Turns, then the turns between two rows, first turn first; the first pair answered
turn peri:
[ 26.4 -27.3  -9.6 -18.7  -3.9  10.3  22.5  -7.8  13.2   9.4 -22.4   9.3
   8.3   9.2  -9.2]  ->  [ 11.2 -22.7   1.4 -11.1 -16.9  -3.6  35.5   6.1  14.7  22.9  -6.4   8.0
  14.8   2.0 -15.7]
[-67.8   8.4 -28.0  24.3 -34.8  13.5   2.9  14.1 -21.2  -7.1 -31.2  -4.1
  25.0 -19.1  56.3]  ->  [ 13.5 -14.9 -40.7   1.6  29.9  23.3 -33.7 -38.1  -0.9 -24.2 -76.4  -9.6
 -15.9  -6.0  30.9]
[ 36.0 -37.1  19.0  21.1  14.8  12.0   7.8 -19.7  21.7  19.4 -12.0 -30.0
   0.1  -0.3 -14.9]  ->  [-13.9 -27.7  21.9  36.2 -22.7   6.3  28.0  12.8  10.1  29.3  17.4 -26.9
  16.0  -6.9   0.2]
turn rera:
[-29.4  -0.9   7.9  24.1  -6.1  -9.9 -17.8   5.3  -1.7  -8.7   9.8  16.5
   1.3   3.6  -0.4]  ->  [  1.9 -16.1   0.5  27.0  10.3  -9.6 -27.8  -9.0   4.8  -7.4  -9.7   3.1
  -3.7  10.2 -10.3]
[ 11.3  -4.5  33.5  19.4  32.7 -18.2 -20.9   6.7  14.0   6.8  24.9   6.2
 -16.3   4.1 -43.5]  ->  [ 49.5 -16.0  23.2  -9.4  20.5 -20.7  -0.7 -10.5  31.0  16.9  -0.3 -13.7
 -15.4 -14.9 -29.2]
[  8.9   6.1 -33.0   5.7   8.6  -7.0  20.3   7.1  -1.9  29.4   0.5   7.6
  34.2  29.1  -6.0]  ->  [  8.1   8.5 -32.5   2.9  15.4  -6.8  19.2  10.7  -5.0  32.0   7.8  11.3
  33.3  31.6  -0.9]
[-57.1  21.6 -42.6  13.5 -55.9  31.8  31.9  12.4 -41.3  -6.3   5.9 -10.3
  20.4  -3.8  24.6]  ->  [-67.3   9.4 -20.6  64.5   2.3  33.1 -17.0   7.7 -41.1 -19.9  21.6   7.7
   9.7  20.7  -9.6]
turn rup:
[  8.2  -6.7  14.5  -8.4   7.8 -18.7   0.5   7.4   8.4   6.8  26.3   3.4
 -17.5 -17.3 -18.7]  ->  [  6.3 -22.2   1.6  13.4  -3.8 -25.8  -7.7   4.7   1.4  14.0   3.5 -15.5
  -9.7 -18.6  -9.5]
[-13.7  13.5  17.2 -30.4  15.0  26.8 -40.3  19.5  13.1   5.3 -12.5  -1.7
 -10.1   5.6 -32.7]  ->  [ -1.6  -0.1  14.3 -36.9 -11.1   9.8 -14.4  18.3  19.9  28.3 -15.4 -30.4
  -7.0 -15.8 -26.5]
[ -0.8  12.4  27.3 -39.7 -32.4 -33.7  55.3  38.9  37.3  57.5  31.7 -26.6
   3.2 -47.5 -18.5]  ->  [-22.7 -23.4 -23.6  74.9  -7.3 -30.5  -3.3  17.7   1.3  20.0 -46.3 -75.2
  21.0 -26.1  10.8]
turn pazu:
[-23.7  13.7   7.1   6.8 -12.5  -3.2  10.7  14.9  -6.9   0.7  14.1  -1.7
  10.8 -11.6   4.7]  ->  [-18.5  18.9   7.3  -0.3   6.0  11.2  -6.0   7.8  -5.5 -17.6  18.5  13.1
   3.4   3.7  -6.0]
[ -3.8   6.2  -9.1  -0.2  19.3   4.6 -23.6 -12.9  -8.1 -20.2  -7.7  13.8
   3.3   6.7  -6.2]  ->  [-10.0  -9.7 -16.1  17.2 -10.2 -13.9  -7.2  -4.8 -10.1  -7.5 -14.1 -14.8
  17.7  -5.3   3.1]
[  7.1 -27.7  18.7   3.4  29.4 -19.7  17.2 -31.2  22.0 -22.2  34.7  13.7
  -0.1  15.7  -3.0]  ->  [  3.2 -35.9  15.4  23.4  23.8 -27.8  18.3 -31.9  16.9 -16.3  22.2  -4.6
   6.1  10.7   6.1]
Now pairs of rows:
Between the rows of a pair lie 2 to 3 turns.
[-45.7   5.3   3.6  45.2 -14.2   3.6  -7.9  13.6 -21.7  -6.9  -0.6  -2.3
  18.1   7.2  11.6]  ->  [-25.7  16.4  25.5  -1.1 -34.1  -3.5  23.3  25.2  -5.8  15.9  28.2   3.1
  13.3 -13.1   4.3] => rup then rup
[-20.3   5.3 -12.8  22.3   6.2   1.4 -20.2  -9.3 -15.6  -7.0  -1.0  -9.3
  10.3  -0.1  12.9]  ->  [-11.6  19.1 -13.3 -23.8 -13.9  11.2  -5.5  -9.2  -9.6   0.0   3.5  -1.1
   8.5  -5.9  19.5] => rup then rup then peri
[ 26.1  13.9  11.3 -57.7  -5.3  14.1  28.0  12.2  17.0  27.6  24.7  12.0
  -8.1 -26.8  19.3]  ->  [-13.5   3.9 -29.8  25.8  23.7  42.9 -28.7  -4.4 -19.4 -23.9 -23.6   4.9
  12.9  -0.9  48.8] => peri then rup then rup
[ 11.1 -13.9 -46.2 -30.9  -3.1  11.5 -35.1  -4.1  14.6 -42.2 -54.7  13.6
  -0.9  -1.1  10.7]  ->  [  5.6 -19.4 -34.2 -37.7 -53.3 -14.3   5.8  20.8  21.4  -5.8 -37.4 -13.9
  11.5 -23.4  24.3] => rup then pazu then pazu
[-36.4   8.7 -11.5  -3.6 -63.2 -19.2  49.1  28.2  -7.2  21.2   5.7 -24.6
  22.9 -21.1  27.7]  ->  [-44.2  38.7  14.4  -8.8  25.3  24.8 -21.8   9.7  -9.3 -32.6  41.5  48.7
  -8.1  30.2 -14.4] => rup then rera then rup
[ 47.0 -25.5 -14.2  -3.1   0.5 -12.7   4.2 -21.9  10.3  13.9 -37.3 -32.3
  -9.8  -2.4  -0.8]  ->  [-17.4 -10.3  -9.7  53.0  12.7   2.3 -22.2  -2.7 -19.1  -8.4 -23.8 -19.8
   5.8  15.5   2.1] => peri then rup
[-21.6  21.6 -29.8  55.8 -35.1  29.4 -16.5  -8.1 -20.0 -25.5 -29.8   7.7
  34.9   3.0  35.7]  ->  [ -8.7  57.2  11.5 -11.4  -6.1  45.8 -19.4  -4.9   4.6 -27.1  28.8  66.2
  10.1  17.8  -3.4] => rera then rup
[-31.8  15.7 -39.0  -0.9 -26.7  12.3  21.2  -0.9 -23.4 -21.9 -28.9 -18.8
  17.5  -1.0  50.6]  ->  [ 29.4  12.6 -24.0 -36.8  36.9  25.6 -14.7 -36.4  -1.2 -38.9 -31.7   2.9
 -21.8  23.1   6.6] => peri then rup
